Each path below is one point turned by a fixed rotation once a step. After each direction that follows a path, write how fast that rotation turns it, in degrees each step (0 if it stays still).
Each turn is a multiple of 5 degrees from 10 to 175, or 0.
Each row of a path follows its step; steps can be skipped.

step 5: +0.08	+1.12	-0.29	-0.76	-0.60	-1.90	-1.55	-2.97	-0.54	-4.41	+1.13	+0.03	+2.01	-1.28	+1.48	-0.22	+1.45	-2.19	-0.58	-0.21	-2.03	-1.27	+1.03	-1.76	+1.61	+0.21	+0.96	-1.18	-0.84	+0.64	+0.54	+3.69	-0.22	+2.19	+3.01	+0.39	+0.80	+2.08	+1.58	-2.31	+2.45	+1.71	+0.50	+2.00	+4.36	-1.00	+2.40	-2.31	+1.82	+0.59	+0.83	+0.93	-0.02	+1.36	-1.51
step 6: +0.85	+1.40	-1.14	-0.76	-2.99	-1.93	-0.49	-0.40	-0.98	-0.94	+1.76	-2.97	+1.52	+0.23	-0.05	-1.38	-2.03	-1.90	-0.27	+0.19	-1.24	-0.03	+0.95	+0.01	-2.03	-1.64	+1.84	-0.50	+2.54	+1.77	-1.39	+1.30	+0.27	-0.72	+4.08	-1.50	-0.44	+2.11	+1.67	-3.99	-0.05	-1.37	-2.82	+0.52	+1.71	+2.81	+0.94	+0.07	-0.99	+2.91	+2.19	+0.27	-1.79	+2.16	-2.01
step 7: -0.62	-0.48	+3.15	-3.97	-0.71	-1.30	-1.66	+0.53	-4.35	-0.56	+1.74	+0.16	+1.42	+0.64	-0.29	-0.92	-1.65	-1.03	-1.09	+0.87	+0.09	-2.85	+0.38	-1.34	+3.52	+1.42	+1.57	+0.28	+0.63	+1.32	-1.19	+0.36	+0.79	-1.67	+1.96	-0.63	+0.31	+2.28	+2.21	-1.47	+2.21	+0.54	-3.62	-0.06	+2.20	+0.20	+2.44	-0.99	+1.44	-0.16	+2.55	+1.85	-0.11	-1.94	-1.40
step 8: -0.21	+0.67	+0.01	-1.75	-0.82	+1.66	+0.36	+2.15	-2.32	-1.18	+2.55	-1.92	-0.88	+0.26	-1.25	+0.02	+0.98	-1.70	-0.09	+3.22	-0.92	-0.90	+2.10	-3.36	-4.18	+1.20	+0.61	-1.26	+0.05	+1.34	-1.33	+0.32	-0.32	+1.06	+0.73	-0.40	-0.04	+4.34	+3.14	-1.18	+1.61	-0.71	-0.84	-1.43	+2.80	+0.68	+0.92	-0.19	+2.76	-0.78	+2.35	-1.16	+1.53	+1.78	-2.53
step 11: +1.86	-0.59	+2.49	-0.92	-0.60	+1.15	-1.60	-2.28	-0.76	-2.79	+3.68	-3.03	-2.48	-0.44	-1.54	+0.23	-0.08	-2.47	-0.80	+0.41	-0.27	+0.21	-1.53	-2.83	-0.34	+0.62	-0.88	-0.47	-2.58	+0.26	+0.12	+1.09	-0.47	-3.36	-1.94	-0.50	-0.03	+2.90	+0.17	-4.29	+0.38	-0.13	-2.17	+0.98	+1.97	-0.78	+2.79	-0.81	-2.94	+1.42	+0.48	-1.04	+0.50	+1.55	-0.25
step 12: +0.26	+1.21	-0.89	-1.24	+3.79	-0.62	-1.27	-0.38	-0.91	-1.79	+3.53	-2.54	+1.69	-0.90	+1.65	+0.54	-0.50	+0.25	-0.81	+0.44	+0.07	-1.57	-0.21	-2.95	-0.39	+1.43	+0.33	-1.91	-0.11	+1.90	-2.82	+5.14	-0.33	-4.41	-0.10	-0.76	-2.13	-1.44	+1.94	-1.30	+1.66	-2.15	-1.02	+0.83	+1.50	+1.76	+2.37	+0.94	+0.11	-0.33	-0.88	-0.02	+0.83	+0.85	-0.38
step 18: -0.31	-0.92	-1.84	+2.62	-0.99	+1.61	-1.55	+1.27	+1.18	-2.82	+3.37	-1.94	+1.68	-0.36	-1.51	+1.43	-2.44	-1.17	+0.72	-0.51	+0.35	-0.18	-2.92	-2.45	+0.44	-1.24	-3.43	+0.73	+0.18	+0.89	-0.75	-0.22	+0.63	-0.43	+0.51	-0.36	-1.35	+0.59	+4.25	-0.37	+1.68	-2.82	-2.25	+2.70	+0.61	-2.16	+1.26	+1.10	+0.35	+0.11	+2.25	+2.74	+0.02	+1.44	-2.39
step 19: +0.12	+1.02	-1.51	-0.02	+0.68	-0.50	-3.65	+0.18	-1.47	-1.64	+2.50	-0.91	+1.24	+1.75	-0.19	-1.18	-1.99	-0.78	+1.08	+0.33	-0.55	-0.28	+0.69	-0.48	+2.39	+0.52	-2.86	-2.44	-2.33	-2.30	+1.41	-0.12	+2.85	-0.32	-0.21	-1.78	+0.21	-0.26	+1.21	-1.01	+2.16	-5.37	-2.73	-2.19	+2.49	+0.11	+1.29	+2.36	-1.50	+0.43	+2.30	-0.45	+2.26	-0.63	+0.03
step 21: -0.77	-0.76	-1.76	+3.38	+0.66	-2.75	+1.34	-0.35	-1.96	-2.53	+0.93	-0.84	+3.21	+1.58	+0.68	+0.91	-1.44	-2.25	+1.20	+1.49	+1.22	-1.22	+0.95	-4.50	+0.05	-0.63	-2.29	+1.01	-3.88	-0.26	+2.72	+0.87	-0.34	-0.98	+0.86	-1.53	-1.74	-0.27	-0.83	-1.06	+2.16	-1.23	-0.62	+1.29	+2.52	+1.16	+2.58	+0.38	+0.33	-0.15	-0.33	-0.20	+3.72	+0.00	-0.58
-0.92	-0.20	+1.05	+0.04	-0.51	-0.69	+0.32	+0.53	+0.13	+0.64	-0.20	+0.15	+0.57	-0.70	-1.07	-0.37	+0.24	+0.15	-0.69	-0.51	-0.18	-0.13	+0.83	+0.19	+0.08	-0.17	+0.34	-0.11	+0.85	-0.75	-0.26	-0.13	+0.07	+0.84	+0.12	-0.24	-0.61	+0.18	+0.80	-0.47	+0.55	+0.14	-0.48	+0.16	-0.38	+0.16	-0.65	-0.58	+0.54	-0.04	+0.58	-0.05	-0.20	+0.19	-0.68 | 40
-0.50	-1.20	+0.07	+0.80	-0.43	-0.42	-0.20	+0.02	+1.03	+0.54	-0.02	-0.26	-0.15	-0.38	+0.09	+0.24	-0.22	-0.27	-0.28	+0.92	-0.62	-0.56	-0.11	-0.58	-0.14	+0.48	-0.60	-0.35	+0.57	-0.42	+0.52	+0.03	+0.17	-0.82	+0.07	+0.54	-0.06	-0.02	-0.49	+0.03	+0.63	-1.53	-0.44	-0.03	+0.01	-0.52	-0.09	+0.25	+0.16	-0.40	-0.50	+0.22	+0.09	-0.19	+0.70 | 10
-0.16	-0.32	+0.56	-0.04	+1.10	+0.44	+0.66	-0.53	-0.83	+0.18	-0.12	+0.19	+0.07	+0.99	-0.47	+0.39	-0.59	-0.13	-0.31	+0.96	+0.39	-0.32	+0.27	-0.31	-0.98	-0.19	-0.57	+0.39	+0.41	+0.26	-0.66	+0.48	+0.09	-0.31	-0.69	-0.03	-0.57	+0.04	-0.20	+0.53	+0.48	+0.53	-0.47	+0.29	-0.15	+0.62	-0.30	-0.56	+0.87	+0.49	-0.34	+0.33	+0.53	-0.26	+0.48 | 80
+0.44	+0.15	+0.04	-0.27	-1.36	-0.53	-0.17	-0.26	+0.56	+0.08	-0.67	+0.07	+0.51	-0.33	+0.28	+0.37	+0.03	-0.01	+0.48	-0.56	-0.24	-0.73	+0.54	-0.29	-0.37	-0.01	+0.85	+0.12	-0.22	+1.20	-0.43	+0.28	+0.58	-0.11	+0.54	+0.28	+0.33	+0.00	-0.54	+0.59	+0.04	+0.47	-0.34	+0.38	+0.06	+0.37	-0.11	+0.06	+0.94	+0.60	+0.76	+0.05	+0.03	-0.02	+1.28 | 40
+0.16	+0.73	-0.47	+0.26	+0.00	+0.31	-0.12	-0.85	-0.16	-0.01	-1.00	+0.02	-1.58	-0.01	+0.22	-0.19	-0.22	-0.15	-0.22	+0.00	+0.05	-0.03	+0.34	-0.09	-0.63	+0.26	+0.60	-1.06	+0.72	-0.25	+0.02	-0.14	+0.26	-0.07	-0.38	+0.00	-0.80	-0.35	+0.19	-0.79	-0.26	-0.14	-0.48	-0.21	+0.53	-0.57	-0.66	-0.14	-0.40	+0.86	+0.37	-0.82	-0.01	+0.73	+0.37 | 130
+0.24	+0.20	-0.72	+0.13	-0.33	-0.05	-0.40	+0.56	-0.50	-0.27	-0.44	-0.34	+0.34	-0.07	+0.30	+0.60	+0.46	-0.46	+1.12	-0.34	+0.34	+0.04	-0.15	+0.06	-0.29	+0.52	+0.07	+0.13	+0.37	-0.45	+0.37	+0.06	+0.09	-0.20	-0.01	-0.38	-0.13	+0.06	+0.52	+0.06	+0.00	-0.65	+0.97	+0.53	-0.20	-0.32	-0.56	-1.97	+0.83	+0.15	-0.93	+0.38	+0.34	+0.21	-0.11 | 85
